Each path is a new rotation, seen through one point. The rows after it are directions, each followed by how far the rotation turns it, in degrees per step (0 if it stays put).
Each turn is a multiple of 5 degrees from 10 to 175, or 0.
Each row of a path follows its step; steps can be skipped.
Path 1:
step 0: [-16 -10 -17  -2 -55 -18   7  36  18  13 -18 -49  -4  69  33 -17  -9 -17
  47 -14 -52 -15  -7 -68 -23  -6 -11 -27   3   5  51  10   0 -52  14  -1
  35   3  24  -6   3  58]
step 1: [-16 -41 -24 -59  -7   2  17 -39   3 -13 -13 -10  34  31 -24  15  24  38
  27 -30 -30  38  -3   8  34 -48 -18  17  18  30  15  32  31 -34  -6  41
  16  55  15  43 -33  52]
step 2: [-18   9   2 -47  60   9  24 -44 -25   6  14   4  -2  21 -41  44  -4  -3
  25 -54   8  -3 -37  -4 -26 -60  29  -4 -42 -41 -17  49 -24 -20  -8  24
 -18  -5 -24 -19 -63 -18]
step 3: [-37  -9 -29   0 -24 -41  -3 -45 -15   6 -15   6  12 -44 -45  39   4 -44
 -23  48   3 -29 -29   6   9 -30  -4   2 -31 -84  27  39 -35  48  19   3
 -21  -4 -24 -28  21  -2]
step 4: [-67   0 -38  29 -48 -13  50  16  17  33 -34 -30 -36 -13  19 -21  -3  -4
 -15 -28   1  20  -1 -24  45 -29  21  55 -26  -7  -4 -13 -21  52  46 -26
   6  -9   6 -31  32 -39]
step 5: [-24 -15   4  -7  18   9  18  48 -10  12 -38 -10 -12  -4  14 -33  45 -12
 -34  23  -7  63  39  11  23 -42  64 -12  21  -1  13  -6  43 -46  35 -10
  28  -8  35 -54  43  28]
step 6: [ 23 -17  44  21   5  61  19  29  14  10 -43  21   0   7 -55   6 -20 -13
 -11  31  -6 -27  19  32   8 -29  11  53  -2  31 -14  -9  46 -55  42  43
  -6  -5  25 -23 -63  27]
step 7: [ 23   9  37  36 -10 -25  13 -35 -10  31  -1  -4 -11  14 -61  12  19 -55
   9 -10  25 -16  12 -28 -56  -4 -40 -40 -37  22 -16  -1  35 -28  40  71
 -63 -15  14  12  11  13]
step 8: [ -7  46 -12  78  -9 -33 -39 -35 -18  29  30  -3  -9 -24 -14  17  11  19
   0 -19 -16   6  10 -11   5 -44 -88  14 -10  41 -15  71 -11   9  23  -1
  17  -7 -10   0  29  34]
step 9: [-51  44 -78  25  -9 -13 -23  26 -15  24  44 -39   7  21  -5 -13 -32  48
  29 -35 -33 -11   1   5 -18 -15  45  26  15 -19 -14  41  31 -16 -22   3
   3 -54  19   2  42  16]
Directions:
[  3  23 -22   4   5  -5  -5  -8  -7   3  -1   3   7   6   7  -5  -2  -9
  -7  10  -3  -1   1  -8   7 -15 -12   6   0 -12 -13  -9  -3   3  -5 -14
 -13  -8   0   4   3  -8] | 70
[ -9   6   8   1  -3 -12  -2   1  -8  -3   0 -19  13   1  22  -5  22   2
   1 -10  -5  10   4   1  -3  -7  -3  13   6  16   0   4  11  12   2  -2
   3   8  -5  -1  -2   0] | 95
[ -7   0  -5 -23  -1 -11  11  -2  15   5   8  13   4  -2   6  -7   9  -5
 -15  -7   5 -20  -6   7  10  -9  10  -7  -2  -4  -5   0  -1   9   6   0
  12   1  -9  -2  -4   1] | 40
[ -2  -2 -12  -4   6  12   9  -5   9  10   9 -27  -5   3  -3 -10   1  -5
  -4 -10  17  11  -7   4  -7   8   5  -5   2   3 -13  -1  -2  -4   9   2
 -13  -1   0  10  -2 -11] | 140
[  5   3  -1   4  -1  10  -1   9   5  -6  -5  -8  -1 -12 -12  -3 -12  13
 -13  -4  -9  -3   8   2   2 -16 -14   8   5   7  -1  -3 -16   1   9   2
  12  12 -16   7 -10 -13] | 160
Path 2:
step 0: [-47  15 -23  44 -39  -8  -4  19  22   8  -9  30 -20  12   6  15  24   1
  -1  -5 -24 -43 -24   0   4  21  28   8  -8 -31   1  17  12 -30 -25   6
 -12  42 -24 -44  -8  42]
step 1: [ 10 -36 -31  19  -6 -34   0  12  13   8  -7  29 -16   2  -5  13 -15  -4
  28 -23 -29 -20  26   0  38  -4  15 -39 -20  15  41  11  45 -42   3 -32
  -3  18 -12 -25 -49 -18]
step 2: [  6 -33   9   2 -23 -24  28  30  -3 -19  -8  26 -27  -5 -56 -29  17 -38
   7 -18  12  -8 -16 -17  28   5  58 -21   2  -3   3 -12  34  43  18 -11
  21  22 -24   7 -15 -23]
step 3: [  0   6   7   2  -6 -33 -26  46 -20   1  28   5 -10 -30 -17  36   3 -18
  -4 -22  26  31 -13  54  20  27  54   7 -17 -35  -4   9  10  15 -27  24
  15   0  -2  -2 -43  10]
step 4: [-15  49  37  45  56 -24  -5  39   1  -2  20  16 -33   4  35   0  13 -14
  14 -20  30 -18  15   3  14  -7  38   1  -2   3  27  44  -3  -1  18 -19
 -10   6   7  11 -39  18]
step 5: [ -6  11  17 -29  11   5  14  21  39 -46 -15  26  -5   4  35  10  18  19
  17 -24  -7 -19  14  24  63 -36  41  -5 -21   6   8 -31  -9  -6  15 -13
  14  29 -25  16  -5  44]
step 6: [  0 -36  28 -45  22 -11  30  32  15 -13  21   4 -12 -33  -3  -8 -17 -12
  23 -26 -16  -2 -16  -8  17 -27 -22  34   5 -14  26   3  10 -11 -13  41
  34  58  -3 -13 -37  23]
step 7: [-27 -20 -11 -14  14  -3  16  24 -23 -31  -4  -2 -37   7   5  16  16  15
 -17 -43 -20  -8  13  -1 -31  47  37   0  24 -17  21  36  -8   0   0  12
  34  63  37 -16   0  15]
step 8: [ -7   7 -49  38  16  11  10 -12   8 -34  -4  12 -52 -40  12  10  -7  -5
 -18   5   8   4  20   6  16  20  11 -37   3 -27  10  24 -30 -32 -22 -11
  29  41 -51  -9 -22   7]
step 9: [-34 -11 -30  21   1 -36   6  27 -26 -45   5  -9 -26  -1  -5   8 -19 -17
 -27  -1  -7  13   2 -66  63 -45  13 -25 -19 -22  20  -7  22 -15   2  -1
   1  14  -7  -7  -1  12]
Directions:
[ -3  -3  12  -7  16   8  -5   7   9 -12  20  19  -3   2  12   6  12   8
   2  -4   9   6  -8   8   4   2  -7   6   9  13  -9  -6  -2   4   9   5
   6  -9   5   0  -5  -6] | 40
[ -3   3   8  -8  -2   7  -8  -1   1  -4   7   3  11   1 -15 -11 -20 -15
   6   1  -1  15  -3  -9  18   5  -6  -4  -5   0  -1 -13   3  11  11  -1
  11  13   1  -6  11   6] | 100
[ -5 -12 -12 -10 -10   2  10   4   1   8  -2  12  -4  -3 -17 -14  -9   8
  11 -12  -4  -7  13  11  -8   7  -5   3  19   4   2  -6   3  -1  -5  -6
  14   2  10   3  -5  -9] | 70
[ -5   3  -4   0  -6  -6  -7   1   6   9   3 -13  -3   7   6  -9  -7   0
  12   3  20   7   2   3  18 -15  17   7  13  -6 -10   6 -12  -1  -1   2
   0  -6  13  14   2  -6] | 55
[  9  -1 -23  -7  -6   9  -6  -3  10   2   7   3   6   1  11   1 -11  -6
  -8  -1   1   6  -8  30  -3  -1   8   8  -3   1   7  -5  -3  -1  -6   3
  -2   1 -20  -6   2   6] | 145
Path 3:
step 0: [  2 -23  15  -3 -26 -13 -46  -1  60  33 -11 -11 -33   9 -11   4 -42 -21
  -7   6  16  39  37   0  -3 -43 -12   1  35  -6  21  11 -27  74 -36  18
 -19 -15 -22   2  34 -33]
step 1: [  7  -5 -12 -20   0 -21 -14  71 -45   5 -19  14 -27  13   6  -2  44 -15
   5 -33   1 -15  63   9  12  14   6   1 -19  36  61  27 -46   8 -14 -16
 -24   0 -28  13 -44  -8]
step 2: [ -6 -22 -27  -7 -12   2 -21  -7 -11   5   9  -7   4 -22  -2  41   8 -18
  17 -51  -8   1   3 -26 -19 -39 -44  33 -28  -9  23  43 -12   8 -22   7
  18 -53   2 -70  60  30]
step 3: [ 41 -17   8  -7 -35   5 -56  26  34  14 -18  35 -15  19 -12 -24 -55  12
  21 -23   8  11  15  11  19 -28 -19  -8  -6  42 -17   7 -18  65 -27   7
 -23   2 -12 -32 -28 -42]
step 4: [  4 -42 -11 -25   8 -37  36  50 -12 -16 -37  19 -10  32  16   4  43 -40
  -5 -19  39  32  27  -5 -10 -41  16  20  -7  17  48  11 -17  -5   6 -37
 -35 -10 -29 -39 -20  26]
step 5: [-28  25   9 -30 -27  -6 -35   5   4   6 -18 -17  22 -64  26  29 -33 -23
  17  -9  17  -8   6 -29 -17 -22 -62  57 -40  28  37   0 -25  37 -10  -2
  15  -9  -8 -27  33  -7]
step 6: [ 41 -29  -6  -6 -60  23 -30  46  24 -11   2  29  -4  38 -25   5 -15 -10
  35 -36  49  11 -25 -39  25   0 -19 -34   7  41  27  22 -30   5   9  11
   1  -7   6  -8 -48 -24]
step 7: [  0 -10 -27  27 -16  -8  41 -14  -3 -47 -50  -3  10  33  44  34  18 -18
  15 -38  -4  19  21  24   9 -31 -10  50  -6  10  27 -15 -30  33  30 -27
 -36 -12 -12 -53  -5  23]
step 8: [ -6  -7  29  13   6 -25 -31  -3  31   4  30   1  14 -49   5  11 -38 -14
  -8  -4  31  12 -10 -31 -23  12 -30  48 -14  92  18   9   8  20  12 -11
  12  10 -40 -44 -19 -17]
step 9: [ 15  15 -22  30 -28  19  -3  10  10 -10 -36  65   7   6 -24   7   3 -55
   4  -7  52  36 -33 -46  22 -18  -6 -29  27  15  44  -5 -61  -4  -7  -7
 -29   2  15   6  -7   4]
Directions:
[  4  -2   1  16  -5   3  -3   1  -1   9  -3  12  -3 -19  -2  -2 -10   3
  10   4  12 -11 -19   5  15  -5  -3  -8 -12  -4   0   6  -4 -14  -2  14
   1 -17   2  -2   9   4] | 110
[ -1   2  10   6 -19  -2 -10   8  11   2  -2  -2  -2  14   5   1   0   0
 -10  10  -7   1  -2 -10   8  -7  16 -13   7 -11 -15  -6 -14   6   4  -4
  -4 -13  12 -10  -8  -3] | 115
[ -7  15  13  -4 -22  -5   2  -6  -4   6  -8   3 -12  -1  -5  -4   7   1
 -10  -7   2 -15  -2 -17   0  -5  -2  10   6  -6  17   7   9  -7  -2  -3
  -6   2   0  16   2  -7] | 85
[  8  -8   7   8  -6  -4  -4  -6   1  -8 -14   6   3  -3  -3   8  -5  11
  -8   1   2   3  15  12 -16  -4  -3  -4   1  -1  -9  18   3 -15  17  -4
  -8   7   7  -5   7 -15] | 90
[  9   3 -13  -3   4  21   8   7   3  13  10 -11  -4   0  -3  13 -10  -9
 -14   6  -1 -14  -5   1  -1   1   1  -1 -13  -9  -5  -2   8  -2   8 -12
 -21   3  -2   3   0  -6] | 0
[ -9  -1   7  -5  -2   3 -12   3  13  14  -4   0   5  -7 -11   4  -8  11
 -10 -21  11  15   9   8  12  17   2   1  -6   2  -2 -11   8  -5   0  -6
   2  -7   2   8 -12   3] | 140
[ 11  -1  -5  15  -5   1   3 -15   2   0   7   2  -4   6  -6  -6   9  13
   3 -22 -17  -9  -9   3   6  -5   2   8  -1  11 -10   1  16   4  -5  -8
  -3  -2   1 -17  -7   4] | 80
